In the data rows, the value 128 means zero.
Some points, one per row:
[116 128 103 170 146  97  98  99  94 112  78 102 120 113 156 112  92 120 156 105 142 114 152 158]
[ 87 137 140 115 129 117 139 140 140 134 157 134 115 137 140 149 145 133 123 124 114 123 123  97]
[134 126 128 127 131 128 148 134 130 142 156 136 128 146 125 121 158 126 116 135 120 131 131 121]
[ 62 159 157 109  97 118 115 157 172 123 135 126 106 122 142 166 114 162 119 145 102 127  99  69]
[132  94  74 159 161 107 115 107  69 120 101 122 146 142 152  86 136  97 147 111 135 112 159 171]
[195 103 148 107 105 181 123 112 147 131 107 141 138 104  88 122 129 138  99 142 138 165  93 155]
[ 54 158 110 143 138  84 131 171 112 133 148 117 118 166 172 123 136 136 149 130 104 107 161 108]
[ 62 151 145 118 114 105 135 145 156 131 159 134 111 137 146 158 131 142 121 131 108 120 118  75]
[105 137 121 125 128 116 152 154 142 130 175 137 130 154 132 135 154 129 121 144 118 107 135  82]
[122 113  73 150 169 103 136 124  66 126 130 122 140 155 148  93 145  98 157 111 130 100 174 165]
[128 142 163 107 113 142 132 131 162 131 137 135 116 112 113 157 120 142 122 132 127 141  99 111]
[ 94 146 137 155 122  98  92 103 134 103  83  95 105  94 150 154  65 142 154 116 143 112 126 118]
[ 79 130 128 121 133 107 130 127 125 134 147 134 118 139 149 140 147 125 133 116 114 120 131 109]
[157 125 146 143 134 130  91  79 105 128  56 107 113  88 128 120  82 126 147  93 150 159 119 196]
[155 101 133 141 138 124 112  70 112 134  86 125 120 103 133 120 121 111 121  99 142 153 116 166]
[142 129 136 133 125 127 134 123 127 130 121 127 126 126 125 127 118 128 125 131 133 132 126 133]
[ 83 139 123 149 132  88 106 117 126 116 110 107 112 121 157 140  99 129 146 114 130 107 138 111]
[148 135 159  93 100 165 148 158 179 143 169 153 131 134  94 147 153 151  92 159 117 145  99  95]
[140 150 161 106 110 148 145 144 161 136 151 141 126 123 106 150 127 146 114 145 125 140 114 107]
[119 119  97 155 155  95 123 112  95 124 119 115 127 134 153 109 127 108 147 112 133 112 157 144]
[125 129 131 138 124 126 107 117 126 121  99 115 121 114 136 128 106 134 135 123 128 136 125 142]
[141 138 145 124 111 143 118 139 139 129 109 119 125 119 119 126 108 144 124 136 127 144 118 146]
[ 97 158 129 125 139 110 149 170 137 137 171 124 120 154 134 138 146 137 140 135 114 112 144 101]
[ 76 166 149 147 113  90 119 123 161 111 126 106  97 112 148 175  83 147 143 127 130 112 124  71]
[ 88 148 134 137 123 102 125 135 146 122 141 121 117 126 143 150 116 140 130 130 125 110 127  89]
[114 134 146 125 112 126 118 128 152 120 124 123 119 115 127 150 114 143 121 132 127 131 114 105]
[193 124 159 101 106 176 144 126 162 131 138 146 140 115  78 135 127 140  98 150 137 152  98 128]
[128 118 151 112 111 141 125 114 150 135 126 138 124 115 118 142 130 131 105 131 127 151 101 117]
[ 99 136 111 129 130 116 140 155 135 128 162 130 130 154 138 132 147 128 131 142 111 105 139  97]
[161 109 132 125 123 141 131 109 133 127 123 136 133 122 113 127 132 120 114 131 138 135 113 134]
[181  95 105 120 137 155 138 127 103 136 129 141 154 141 110  93 160 111 114 130 131 141 134 167]
[190 102 160 121 114 159 116  76 150 128 100 136 130  86 100 138 115 128 103 120 149 160  87 146]
[ 93 141 141 151 131  94  98  93 118 123  84 105 105 105 158 136  87 130 143 102 135 133 128 138]
[104 123 167 104  96 149  89 108 149 125  89 134 118  91 131 153 103 148 114 118 119 159  85 132]
[128 128 121 137 126 124 101 110 117 112  88 115 129 104 135 127  93 126 146 120 144 121 129 146]
Then 16 other points, each followed by its number:
[130 124 123 112 116 143 153 151 153 126 175 148 137 149 113 144 159 132 109 153 117 115 118  86] 0
[187 101 111 129 145 148 135 113  96 133 117 136 149 132 112  94 144 107 129 124 140 139 139 176] 1
[ 92 160 146 133 114 112 132 152 169 117 153 118 113 131 131 166 110 148 133 145 121 103 121  65] 2
[162 108  92 148 155 129 127 106  82 120 110 122 145 128 123 102 123 103 154 110 145 116 150 171] 3
[ 75 137  87 160 159  76 133 143  87 131 139 114 119 160 174 108 146 112 155 114 118  97 179 125] 4
[120 119 147 139 115 122  89  84 137 114  80 109 111  83 141 147  82 139 128 111 141 139 102 129] 5
[135 122 101 159 153  99 123 107  81 130 104 111 130 134 149  96 120 106 147 107 136 116 163 165] 6
[166  93 121 115 114 158 101  96 110 116  77 128 147  95 115 118 110 121 128 121 142 141 108 170] 7
[ 41 175 112 154 150  68 132 166 116 129 151 113 113 159 179 134 126 132 163 124 112  90 170  94] 8
[108 103  85 148 159 107 104 107  58 130  88 120 140 139 170  84 140  97 149  94 123 125 162 192] 9
[137 108  82 164 167 101 111  96  59 124  87 112 139 130 160  83 123  92 161  96 141 114 170 190] 10
[ 90 147 169  99  97 138 139 153 182 138 163 141 115 133 120 161 137 151  98 146 106 143  96  75] 11
[188  75 100 127 145 154 136 101  95 134 123 146 152 136 110  93 165  98 112 122 139 139 132 168] 12
[167  98 123 117 130 157 116  98 113 127 102 139 144 108 114 116 126 118 118 118 140 148 115 164] 13
[207  83 152 106 111 191 117  91 138 136  90 146 140  97  87 116 134 127  94 127 137 179  82 178] 14
[113 136 169  85  84 165 127 154 189 127 149 146 123 117 107 163 134 161  97 156 110 148  79  83] 15
Which two of these numbered points are nearest to each point below, ignoring the 3 directions in which the first points spread most? Their numbers follow each, nearest first.
[142 101 108 121 127 144 143 132 133 125 157 148 141 144 115 127 154 116 115 143 128 120 124 110] > 0 12
[107 123 134 127 126 129  97 115 108 130  85 119 123 112 147 120 116 128 133 108 124 147 120 159] > 9 14
[153 121 164  92  86 180 113 117 175 118 113 145 132  87  88 157 104 149 104 146 134 151  71 110] > 7 13
[ 95  98 109 136 135 113  82  94  81 124  69 117 127 111 169 108 118 114 143  95 122 137 130 172] > 9 14
[101 103  59 159 172  89 116 113  50 116 104 114 143 152 169  90 135  89 170  96 130  91 178 168] > 13 7
[167  84  83 128 155 139 150 129  89 138 152 149 155 163 122  88 186  93 117 129 124 123 149 155] > 12 5
[189  89 117 131 126 153 109  85 110 122  87 127 141 104 108 103 118 117 121 118 147 149 116 175] > 5 0
[196  94 108 119 139 159 134 114  95 143 112 143 154 133 108  87 156 106 115 121 134 153 132 193] > 10 4
[164 125 116 118 137 141 176 156 132 144 182 148 149 164 108 111 174 117 111 147 127 129 144 121] > 6 1
[181  99 147  99 110 182 122 114 135 138 106 149 143 111  96 116 137 130 102 130 129 167  98 166] > 14 15
[112 129 127 140 127 114  97 117 119 125  89 114 119 113 150 122 105 135 137 114 124 133 129 150] > 14 15
[ 94 146 108 132 133 113 149 167 125 127 162 128 134 164 137 124 143 131 139 144 111 101 152 105] > 1 10
[113 116 125 146 134 108  83  81 102 109  55 105 117  86 147 134  71 123 159  92 145 120 123 160] > 13 7
[110 147 171  98  86 154 108 141 183 111 127 133 120  96 107 176  93 165 115 144 125 132  83  82] > 7 3
[168 100 128 127 123 151  97  89 112 114  73 122 142  91 112 118  96 121 132 115 148 142 114 173] > 7 13
[112 141 181  87  76 165 121 152 199 128 144 144 118 107 105 176 122 170  94 155 110 151  71  76] > 15 14
[124 107 100 154 159  95 133  98  90 138 129 126 127 145 151 107 149  96 135 102 135 119 151 144] > 12 5
[118 130 144 153 121 106  80  73 125 112  58  98 108  77 146 146  63 134 141  99 148 138 112 142] > 5 1
[ 62 156 135 132 115  94 126 147 161 115 153 120 112 129 147 164 112 144 136 139 118  97 128  56] > 0 2
[ 98 135 100 111 131 130 159 185 134 123 194 146 144 173 127 131 166 130 127 158 101  95 146  79] > 7 0
[ 71 149 170 118  96 112 113 126 170 130 127 126 100 110 142 167 102 155 116 124 116 138  95  81] > 11 14
[168 107 123 124 138 146 147 126 119 147 152 147 138 145 112 107 169 115 108 133 129 144 133 147] > 4 11
[125 126 147 106 102 145 143 141 173 125 161 141 130 126 109 156 138 145 105 153 119 127 102  77] > 0 5
[ 55 187 166 138 111  92 102 141 160 119 113 101  94 103 158 174  75 162 148 124 119 124 122  87] > 8 1
[211  82 120 110 131 174 134 106 110 136 114 150 155 127  97  95 160 111 102 127 137 161 116 180] > 14 11
[ 99 121 121 115 137 117 138 133 123 141 150 136 124 146 140 131 159 123 128 118 112 124 129 119] > 14 11
[104 136 158 102 105 133 143 142 170 138 166 145 119 138 123 152 147 145 104 147 111 137 101  84] > 11 14
[212  96 115 107 136 174 156 117 118 132 139 147 158 131  79 112 151 109 117 134 146 137 122 161] > 3 2
[174  97 116 128 141 150 115  95  92 132  89 124 136 113 121 101 126 111 135 106 143 150 124 191] > 10 14
[174  84  87 110 155 152 167 131  89 144 167 155 161 168 110  90 195  92 114 128 122 128 145 163] > 13 12
[ 81 169 154 141 119  94 117 130 151 122 120 105 101 112 149 158  88 152 139 126 128 123 128  97] > 6 8
Here are 16 other points, each followed by its number:
[ 76 158 119 148 141  92 108 137 116 121 111 107 111 127 166 131 107 132 154 112 126 115 152 125] 0
[107 124  95 149 153 104 117 125  78 129 112 117 131 144 160  97 136 109 152 107 126 116 166 164] 1
[118 155 162 109  95 143 117 138 177 110 123 121 113  98 106 174  83 159 131 144 131 121  94  86] 2
[142 148 149 105 117 150 159 156 160 142 174 146 130 142 103 142 151 140 111 152 121 136 117  99] 3
[161 112 127 120 119 152 123 126 123 125 109 132 142 125 110 111 127 129 121 133 136 142 120 154] 4
[124 119 112 134 133 122 121 118 118 124 115 124 129 128 142 121 128 122 132 123 128 124 135 138] 5
[138 126 126 101 119 147 168 177 153 141 192 154 140 164 111 131 182 135 101 164 111 124 127  90] 6
[207  91 154 107 107 185 108 101 128 141  76 136 142 100  92 106 122 132  98 125 135 186  90 196] 7
[ 93 119 123 139 142 101 103  95  99 127  95 117 117 114 157 130 118 114 145  92 127 127 131 148] 8
[139 121 126 165 143 111  75  63  86 113  30  98 116  77 148 114  67 120 159  88 158 142 134 193] 9
[135 131 143  89 109 163 143 155 161 133 162 144 132 131  98 150 149 139 109 151 116 132 103  97] 10
[155 139 147 113 111 148 150 144 159 130 158 141 132 131  98 141 131 141 113 153 132 134 116 106] 11
[148 113 139 125 123 136 124 114 138 128 122 131 129 115 115 132 128 126 114 130 135 136 113 127] 12
[144 109 109 155 137 113  91  82  97 102  55 105 128  95 140 120  72 116 154 107 157 119 133 163] 13
[ 77 144  93 159 160  79 134 139  95 125 136 112 124 153 169 115 130 114 162 114 122  96 173 125] 14
[149 110 114 116 132 142 162 151 132 138 180 155 146 161 112 116 183 115 107 147 119 124 134 112] 15
Which two of these numbered points are nearest to each point below, ignoring the 3 directions in which the first points spread most? Their numbers follow each, nearest first.
[106 141 139 127 123 114 128 132 149 125 141 127 118 123 133 146 124 139 126 131 125 120 122  96] > 12 15
[ 80 161 140 127 111 113 115 143 154 108 122 108 110 110 133 166  81 152 151 129 131 107 117  87] > 2 13
[167 138 163  94  94 173 146 143 188 120 151 146 132 112  78 163 117 154 103 163 134 139  90  85] > 2 13
[ 81 107  84 159 171  78 111  90  61 128 101 114 123 136 180 102 133  90 163  80 126 105 166 164] > 8 15
[141 135 145 130 119 133 104 100 138 114  86 109 118  88 114 149  76 137 146 116 149 131 111 137] > 2 11
[178 100 118 131 127 155 107 101 100 120  76 126 142 109 116 102 112 121 128 118 143 150 123 189] > 4 1
[121 149 152 104 114 140 154 159 165 140 176 146 122 139 114 150 152 144 112 149 116 133 117  90] > 14 3
[150 124 161 117 103 153  97 106 137 127  69 120 124  92 117 129  92 146 118 116 129 166  93 170] > 7 1
[161 101 114 140 138 130 123  97  99 125 101 127 138 123 127 105 126 108 129 115 143 136 135 168] > 15 12
[115 162 163  98  93 152 130 167 182 124 150 134 119 121 103 163 110 165 122 154 117 129  97  85] > 2 4
[121 134 173  79  97 161 153 150 186 148 179 156 121 128  97 166 160 149  92 146 107 151  82  86] > 8 5
[130 132 175  93  93 164 109 133 161 135 106 139 125 100 113 144 120 153  99 133 116 172  84 135] > 7 1
[ 57 137 105 125 131 103 142 179 132 129 175 133 130 172 158 131 166 134 129 140  92 100 151  85] > 5 1
[149 157 184 101  90 158 141 144 199 127 148 135 121 108  89 170 100 165 106 162 132 143  85  82] > 11 3
[164 115 132 138 125 142 100  98 113 118  68 116 133  99 120 111  91 131 137 117 147 149 123 177] > 4 0
[152  80 113 126 142 139 124  95  92 141 108 139 142 133 135  94 151 104 115 110 129 148 126 173] > 8 5
[116 145 159 122 112 126 124 124 168 128 137 126 111 112 122 155 115 145 114 137 131 137 103  90] > 12 15
[117 113  97 144 155 111 127 116  87 132 125 128 136 140 152 103 144 104 141 108 130 118 153 151] > 5 8
[ 90 139 108 141 137 101 136 154 121 126 155 122 124 154 151 123 140 129 135 135 115 101 152 106] > 6 5
[150 100 122 118 132 145 126 109 111 133 121 141 142 124 119 116 147 113 115 127 130 135 123 145] > 5 15
[141 166 193  87  84 168 139 153 206 134 157 142 116 106  88 176 114 167 100 158 124 155  77  79] > 3 11
[111 151 150 120 115 130 131 157 161 136 146 126 120 137 128 144 131 148 117 144 115 135 119 106] > 0 9
[113 145 155 112 106 130 138 148 172 125 158 135 119 128 116 158 128 148 110 149 125 126 108  74] > 12 6
[147 161 169 133 107 131 114 121 175 113 109 112 107  87 108 165  72 157 130 137 146 134 104 103] > 11 2
[134 158 134 116 135 129 176 176 150 150 201 146 131 165 113 132 170 133 118 152 120 122 148  95] > 3 11
[169 110 143 113 111 161 126 124 134 128 112 137 138 114 102 120 122 134 111 134 134 152 110 150] > 4 6
[181  97  99 134 148 145 124  98  88 123 100 123 150 121 111 101 122 101 143 112 151 130 139 183] > 10 13
[171 107 125 132 125 144 121 105 119 112  99 129 142 110 108 120 107 122 129 127 151 126 119 149] > 13 2
[120 148 148 117 108 142 112 140 144 117 108 118 120 107 117 145  97 154 137 132 128 137 108 129] > 4 0
[189  95 122 113 136 162 160 127 129 143 162 156 149 147 100 107 181 112  98 141 131 143 124 141] > 15 12
[ 50 144 130 130 139  88 138 137 133 143 173 135 114 147 162 146 156 121 130 124 106 111 138  77] > 8 15
